One hidden turn or mirror swaps the rows below in pairs. Which row is each named row swapped with?
The rows were stretched afterwards, more along some directions than others.
k281: [ 11  -3  21  33 -29 -10 -13 -17  41  -9  12  26  -6 -10   1 -36  24  45]
k385: [ -4  -8  -9  37 -10  -9  -8 -15  28 -13  11   9  -3  -9 -12 -27  38  13]
k902: [ 29  -4  17  -1  -7  18 -10  -6  13 -15 -11  10   6 -31  20 -17   8 -13]
k427: [  1   7  15  32 -18 -12  -2 -28  30  -1  18  34 -14  -4 -12 -35  39  19]
k203: [ 34   1  33   6 -14  13   0   1  18 -17 -13  23  -8 -25  22 -14  -1   2]
k640: [ 20   6  36  -7  -4  12  -1   7   2   4  -2  18   5 -16   5  -4   3  -9]
k798: [-19  21  18   3  -4 -13  11 -25   3  18 -12  22   0  16  -9   6 -15  22]
k744: [ 11  16 -13 -22  -7   5  20  12 -13  20 -15   9   5   0 -19   5 -19  19]
k954: [ 13   1  13 -10 -14  19  -2  13   7  -9  -2   1  -1  -8  27  -6   3 -16]
k919: [ 20   2  28  10  -8  12   0  -4   7 -16  -4   3   2 -14  25   4   2  -7]
k755: [  3  19  -9 -16  -6   6  18  23 -13  11 -15   8   3   8 -13   6  -9  21]
k380: [ 27  -7  27   3  -8  15 -13 -14  11 -20 -11  11   6 -23  28 -12   3  -2]
k738: [ 37  12  40   2  -6  18  -1 -12  15  -1  -2  17  -2 -27  23 -17   8  -6]
k457: [ 15   7  42   8  -8  29   0   2  -8 -18   7  20  -6 -10  37   6  -9   1]
k595: [  3 -15 -16  27 -27 -16  -4 -16  29   8   5   4   6  -3 -18 -27  13  24]
k926: [  8  -2   8  27 -13  -7   0  -6  21   3  11  25  -4 -18 -18 -30  35  28]
k111: [  6  17 -15 -21   0   2  23   8 -18  10 -11   7   2   3 -13  15 -13  13]
k166: [  2  15 -24 -20  -3   0  24  12 -16  14 -23  -1   7   4 -23  10 -18  13]
k635: [-15   1   7  29 -28 -20   4  -8  34   1  14  25  -7   3 -15 -24  35  19]
k484: [  8   2   9  38 -16  -8  -8 -23  29  -9   2  29   2 -12  -7 -22  46  28]
k314: [  3  11 -19 -16   1   4  18  11 -18   4 -20   2   4   5  -9   8 -21   6]
k172: [-11  22  32   4  -6  -9  16 -23   2  20 -15  31  -3  10  -4   8 -12  34]
k366: [  5   4  16  17  -2  16 -11 -24  -6 -20 -12  11   5 -13  23   5   5 -23]
k176: [  9  10 -20 -23  -9   3  15  -1  -9  12 -18   7   5  -2  -9  -6 -17  17]
k308: [ 29   7  37  -1 -10  24  -8  -2  16 -12  -6   9   1 -29  17 -29   0  -9]
k387: [-18  15  30  25  -7 -19  20 -21   0   8  -2  27  -8  25  -8  13 -18  26]
k513: [ -9  21  29  -2 -12 -14  13 -15  13  13  -6  27  -3  13  -8  -7 -17  23]
k922: [-12  26  33   8 -13 -13  19 -21  -2  19 -15  41  -2  14  -3  15  -8  32]
k54: [-14  28  24   0  -6 -19  28 -23  -3  21 -20  33  -2   9  -9  17  -5  25]
k813: [ 11  12 -20 -27  -1   8  21   7 -11  15 -26   3   4  -7 -16  -1 -14  15]
k219: [-13  23  26  12  -9 -16  23 -18  -1  15 -11  24  -4  20  -6  14 -16  28]
k894: [ 18   1  28   0  -7  13   2  -6   5 -15 -16   5  -1 -22  23   1   0  -8]
k84: [  0  13 -22 -26   2   1  20   6 -17  11 -19   4   3   1 -12   7 -15  11]
k363: [  7  -1  10  44 -22  -8 -14 -22  37  -6  10  18   3 -11  -8 -33  41  29]
k103: [ -3  -5  -9  30 -12  -7 -10 -21  31  -7   4   9  -4 -13 -13 -32  40  21]
k727: [ 18  10  13  -4 -11   5   1 -16  13  11 -12  22   6 -16  10   2  10  -9]
k614: [  1   8  10  30 -13   4 -13  -6  28  -3  10  24  -2 -17 -17 -41  44  24]
k686: [-14  25  23  11 -13 -21  18 -21   4  14  -5  25   1  21  -9  11 -14  35]
k117: [ -1  -2  -6  23 -11 -10  -8 -13  32   5  11  16   2 -17 -25 -39  45   8]
k388: [  7   7   0  24 -12  -8 -10 -15  36  13  18  21   1  -7 -29 -42  47  15]
k836: [ 17   5   9 -13  -1  21  -5  -4   8  -8 -16  -7   2 -29  11 -16   4 -21]
k65: [ 26   7  24   1  -8  18  -4   1  11  -1  -3   1   6 -19  16 -12  11 -13]
k17: [-14   2   0  32 -11  -8  -6 -14  25  -1   2   8  -3  -9 -22 -28  38  18]
k27: [ 12   8  46  -1 -10   9   9   6 -13  -9  -3  29  -8 -10  19  12   0   2]
k921: [ -3   3  19  51 -25  -9  10 -16  26 -10  20  33 -13  -2 -14 -24  23  29]
k729: [  3   8 -25 -24   2   8  15   4 -18  10 -24  -8   4   0  -4   1 -16  11]
k754: [-10  21  30  12 -11 -15  14 -25   9  23  -4  35  -5  14 -13   0 -16  28]
k601: [-10  -3 -12  43 -24 -18  -7 -32  21 -11   8  10   7  -5 -21 -23  30  21]

Swapped with k65: k117
Swapped with k363: k902
Swapped with k308: k614
Swapped with k798: k166
Swapped with k457: k921

One hidden turn or mirror swaps the rows below in pairs. Which row is each named row swapped with?
The rows were stretched afterwards, more along some directions than others.
k586: [ -1   4  54   4  -4 -13  -1   1  42  14  10  -8  11 -23 -18   3 -24 -13]
k792: [ -7  26  47  -1  -1 -19  10  12  15  40   1  -6  20 -21 -22 -33 -39   5]
k252: [  8  27  46   5 -15  10   0 -15   7  30  23   4 -16  25 -42 -22 -23  -2]
k556: [  3  20  32   6  15  15 -13  29   9 -13  40   3  27 -36 -10 -35 -17   7]
k629: [ 26  34  73  10 -24  19   7  -7   9  41   8 -18 -14 -18 -42   4  -9  -3]
k638: [  2  13  40  10   9  19 -37  29  20 -22  27  -3  18 -27  12  -7   3  -2]
k500: [ 17  41  40  -4 -12  25 -12  15  -8  15   2 -14 -24 -22  -3  18   6   6]
k960: [  8  18  33  13  -9  16  -8  -9   7  14  28   3 -10  21 -48 -10 -12  -5]
k949: [ -3   4  39  -3 -25  -7  -1   2  24  26  16  -5   8   2 -45 -37 -39   5]
k874: [ -9  23  48  -4   1 -26   1  18  24  27 -15 -16  20 -31  -7  -6 -22   0]
k228: [ 13  18   2  13  14  -8  19  15  20   2  25   2  -4 -18 -21 -24 -41   6]
k382: [-21 -12  43   1 -13  -1 -20  13  25 -10  -2   3  23  -8   6  -1   9  -1]
k788: [  5  20  41  10 -12   8  -2 -15  11  24  27   6 -12  24 -43 -19 -24  -6]
k340: [ 12  14  17  10  -5   1   4  41  11 -12  -7  -9   8 -45  11  -2  -6  11]
k126: [-14  -9  40   7  -5   7 -32  16  27 -21   7  -2  18 -12   9   4  15  -6]
k371: [ -5  35  52   8 -26  20 -26  15  28  13   9 -11 -10 -10 -30 -24 -10  17]
k421: [ -1   5  58   6  -6 -19  -2   4  43  18  -6 -15  10 -25 -11  16 -17 -19]
k282: [ 15  46  53  19 -26   4  -2   7  39  29   9 -18 -15 -19 -51  17 -27 -17]
k931: [ -9  27  49  -4  -1 -21  10  12  14  38  -1  -7  19 -24 -12 -31 -37   7]
k167: [  0   4  20  11   6 -14  20   0  27  19  21   1   1 -12 -25 -29 -44   2]
k783: [ 24  13  41  -2 -11 -11  10  27  24   6  -8 -12  10 -32 -10  -8 -32 -17]
k977: [  0  25  12   2  17   6  -5   2   5  14  23  -1 -18   6 -35  -4 -23  -2]
k846: [  3  18  43  10   6  23 -35  25  19 -18  35  -3  18 -27   2  -9  -1  -5]
k826: [ 19  34  47   2 -19  29  -9  13   0  11   3 -13 -19 -21 -12  17   8  -3]
k645: [ 24  25  53  12 -18  12  18  -5  -1  27  10 -11  -5 -23 -44  -3 -10  -4]
k886: [ -6  -7   9  -7  -7 -17  -5  25   1 -13 -19  -5  20 -16   0 -26 -10   3]
k920: [  3  -1  42   2 -22  -4  -1   0  25  17  25  -5  13  -7 -48 -34 -36  -4]
k90: [ -2  30  37  16 -29  23 -28  18  18  -1   8  -7  -7  -5 -27   6   9   0]
k318: [  3  -2  23  11  -1   8  11  29  13  -9  11   5  17 -32  -3 -17  -8   8]
k897: [ -3  21  42  -1   7 -29   3  23  26  20 -14 -17  21 -40  -5  -2 -23   0]
k779: [ 10  21  37  33 -22   2  10  13  38  15   6  -7   4 -18 -54  19 -30 -25]
k584: [ -2   9  46   1   2 -28   5  15  35  11 -12 -13  20 -40  -5  14 -14 -11]
k695: [  6  24   8   5   3   6  -4  -1   6   6  19   0 -20  12 -34   6 -19 -10]
k762: [ 10  12  17  11  -2   7  14  29   6  -4   4  -1   7 -36   5 -15 -10  13]
k832: [ 19  27  62   9 -20  10  15  -2   4  30   4 -13  -4 -26 -38  -3  -8  -1]
k313: [-11   3  47   5  -4  10 -36  11  27 -15  18   1  13  -9  17  -3   9  -4]
k139: [  7  23  36   8  11  20 -14  29   8  -7  40   1  24 -37 -16 -35 -15   8]
k383: [ -4  -4  54  -4 -39  -9   8  22  21  23 -14  -4  26 -12 -28 -17 -17  -3]
k360: [ 14  28  47   9  -5  36 -12  12  -2  13  16 -12 -15 -24 -13  14   4  -4]
k381: [  5  -1  46   2 -34   2   6  28  19  12  -2  -4  24 -21 -33 -11 -17  -3]
k384: [ 13  16   1  12  11 -11   7  25  24  -7  17  -3   0 -24 -13 -16 -37   4]
k37: [ 12  27  -1   3  12   8  -6  10  -1  -3  24   1 -18   0 -29  12 -16  -6]

Swapped with k783: k886
Swapped with k371: k779
Swapped with k126: k421

One hidden turn or mirror swaps the rows below in pairs. Which row is each named row swapped with?
The rows were stretched afterwards, more along some directions than others.
k828: [  0   8  -7   3 -12  13  -5 -25  16 -11  19  -4  -4  -4   9  -3 -10   7
  -8  -2]
k681: [  5   1  -4 -11  -7 -13 -13 -25 -10  -9   6   5  13   2   1  -1   4  16
  -7   7]
k257: [ -5  -9  11  -9   7   2 -16  -2  17   9  18  -2  -4 -11   1 -16  -7   2
  15   3]
k128: [ -1   6  -3 -13 -14 -21   4   3  -9  10 -23 -20   8   1  -8   1  32  -9
   4  12]
k296: [  2 -11 -13 -15 -16 -28 -10 -14 -16  -1  18   0  16  -1   7  18  -1  -1
   3  11]
k246: [-22   6  -6 -10   2  -2 -32   7  -6   7  10  -9  13 -20 -15   7  10  23
  29  15]
k87: [ 14 -20 -14   0 -15  -9   9  -3 -25  -1  11  -3   9   9  -2  14   1   7
   8  13]
k55: [ 15   5  -3  -6 -17  -5  13  -5 -26 -11  17 -23   8   3 -19  13 -13   4
 -11 -17]
k46: [-31   2 -15   9 -25   6  -6  21   2 -10  15  11  13  12   6  18  14  10
   6  -6]
k181: [  2  -2 -16  -6  -9 -33   0 -15 -34  22  -6 -13  17   4 -29  31   0  -9
   9   3]
k83: [  7 -15  -9   5  -6 -13  19  20  -8   6  43  19   2 -12   4  11 -22   5
  -2  -9]
k198: [-18  10 -13   5 -28 -20 -20   3 -16  -3  -3   9  23   7 -19  10   4   8
   1 -23]
k543: [ -6  -2 -12  18   6   3  11  29   8 -19  28  20   5 -14  20 -12 -12  13
  -4 -17]
k951: [ -4   6   0  -5   0 -24  -6 -29   1   4 -18 -13   4  -4 -22   1  -2 -11
   1  -9]
k551: [  9  -7   9  -3   8  -2  -1 -25  11 -21  -3 -12  -9  -8  -6 -22  -5   7
  -9   4]
k135: [-11   6   1   9   3 -10   2  -5   7   2  -7 -16   2  -2 -11  -7  -1  -4
   2 -23]
k865: [ 22 -10   1  -6  -7 -31   0   0  -8  -5  18  -9   8  -8  -1   0  -5 -12
  -8   0]
k880: [ -8 -15 -29  14  -5  -2   4  25   0  -1  30  16  21  15   9  11  -5   8
   7   0]
k298: [  8  -6  -2 -26  -6  -7  -5  -9 -18  11   8  -2   2 -16  -8   8  -3   4
   8  24]
k945: [  2  -7 -15  15  -7   9   6  11  16   0  -3  23   2  20  -4  14  -9 -13
   3 -27]
k165: [-11   9 -15  15  -6  15  17   1  -3   3  14  34  24   8   8   5  -7  -1
   0 -17]
k808: [ -4  13  -1  -1  -6 -15  -3 -21 -12  14   2 -46  20   0 -24  -3  -1   1
  12 -12]
k429: [-15  -6 -21   4  16   4 -19   4   7  15   1  -1  15  15   0  12 -10  -5
  22  -8]
k41: [  2 -25   6   8 -23 -10 -20  -6  -4   6  26  -6  25  20 -21  14  -5   2
  14  -9]
k82: [-19   3 -13 -11 -20 -23 -12 -18 -17  22 -13 -19  16  -7 -11   6  24  -2
  15  20]
k244: [ -1 -12  -6  -9 -17 -22  -5   2  -1 -15  -5  -3  26   4 -32  21 -12 -15
   7 -11]
k445: [-17   4  -6   0   9  -5 -14  -6 -25   5  32  -7  16 -11   7   4  -7  28
   3  11]
k164: [ 17   3 -25   6   8 -12  23   6 -13 -22   8   1   9  -1  12   1 -16   7
 -16  -2]
k114: [  1 -14 -11  -3 -22   8  -6  19   1  -8  30  28  10  -3   7   4 -11   8
  -1   0]
k434: [  2 -12   1  -9 -10 -26 -35  -6  -3  24   5   6  16  -3 -29  14  -2  -6
  13  -9]
k245: [ 14   2  -8  12 -13   3  25   5  -8 -25  22   8  10   6  -5  14 -16   1
 -21 -24]
k136: [-13  -6 -23  13  -1   8   8  27  -8  -7  34   7  23   4  13   5  -5  17
   5   3]
k358: [ 23  -5  -5   3   8 -13  20 -18 -17   6  12   2   9  -6  -4   3 -19  -2
  -1  -4]
k509: [ -3  -4  -2   1 -26 -20  -6  12 -11  10  32   0  19 -18 -19   1  11  18
   4  12]
k94: [  9 -15  -5   4 -17  -5   3  26 -11  -1  35  20  16  -2  -2  -1 -15  10
  16 -19]
k520: [ -6  -9  -6  -3 -20 -17 -12  21  -9   7  15  17  30   9 -27  16  -3  -1
  20  -8]
k581: [-16  -5  -7  -9 -32 -29 -21  -6  -8  18   5 -17  18 -13 -32  12   1  -9
  14   6]
k742: [ -2  -5  -2  20 -26   4   6  12   4  16   0  20  -3  13 -10  -4   9  -4
  -4 -20]
k51: [-26  -3 -15  -2 -20  -8 -12  -8 -16  28   1 -18  26  24 -18  34   9   1
  21   7]
k809: [  3   1 -25  -3 -15  -9 -21  -1 -15   2  -8 -34  15  17  -7  21  -3  -8
  25 -17]
k2: [-12 -15 -11 -18   5 -18 -14   0  -7  19  -9 -24  14  -7   4  14   5  -6
  35  14]
k19: [ -4   1 -12   2   5 -10  -8  30  11  -5  37  32  10 -16  18   6 -15  10
   7 -14]
k161: [ -5   5 -10  18   2 -18  15  -4  -2   5   8  10  28   7 -15  13 -10  -7
  -1 -22]
k527: [-18   7  -6  17   8   7 -25 -14  12  -2  18  12  16   5   8  -3  -5   6
   6 -13]
k634: [  8  -4   0  -2 -23 -15  24  -5 -11 -23  13  -4   8  -4  -6   7  -5  -1
 -23  -9]
k297: [ -2  -4  -1   6  -1   0  26  11  -2 -14  10   4 -16  -8   4   2  -8   2
 -26 -17]
k506: [-21  -9 -11   3  -4 -10   2  17  13   2  20  17 -14  -1  14   5 -14  -3
  10 -20]
k236: [ -4 -16  -5 -13 -16 -23  23  17 -15  12  -9 -16  -5  -1  -5  17   5  -9
  10  -4]
k534: [  4  -6 -15  -2  -1  -4  18   0   2   1 -27 -21  -2  12   6   3  -2 -18
  -7  -6]
k481: [-10   3 -18 -16   6  -4  11  -2 -13 -16  -7 -16   7  -9  22  15   1   8
   9  13]
k185: [-18  -2 -15  -1  -4 -15 -35   0  14  22  -1  14  14   1 -10  -4  -3   2
  31  -1]
k10: [ -7 -19   1 -16 -20 -43 -15  -3 -15  28   3 -16  24   4 -20   7   6  -5
  27  10]
k876: [  8   9 -17   6 -13  16   8  -8 -16 -15  13 -40  13   3  21  -9   9  17
   3   5]
k785: [ -5  -7  -2 -11  -5 -20  20  -9 -20   7  10 -30  11  -9  14   5  13   5
  -4  17]
k899: [-20  -5 -25   3  20   4 -20  17   6  15   9  11  22  -5   6   5  -8   0
  19  -1]
k447: [ 10 -16  -7  10 -13 -12  15 -26 -17  -2 -12 -19   0  21  -8  11  -7 -10
  -2  -5]
k789: [ -1  -9  -5  -7  -7   7 -13   5  16  24   6   1  -2  -2  -9   2 -11  -8
  36 -11]
k397: [ -9  -3  -9   4  -3 -10   5   6  -9  31  -4  13  13   3 -12  10   3  -2
  14 -12]

Swapped with k785: k181
Swapped with k358: k236
Swapped with k297: k161
Swapped with k136: k429
Swapped with k2: k87
Swapped with k808: k55
Swapped with k742: k19

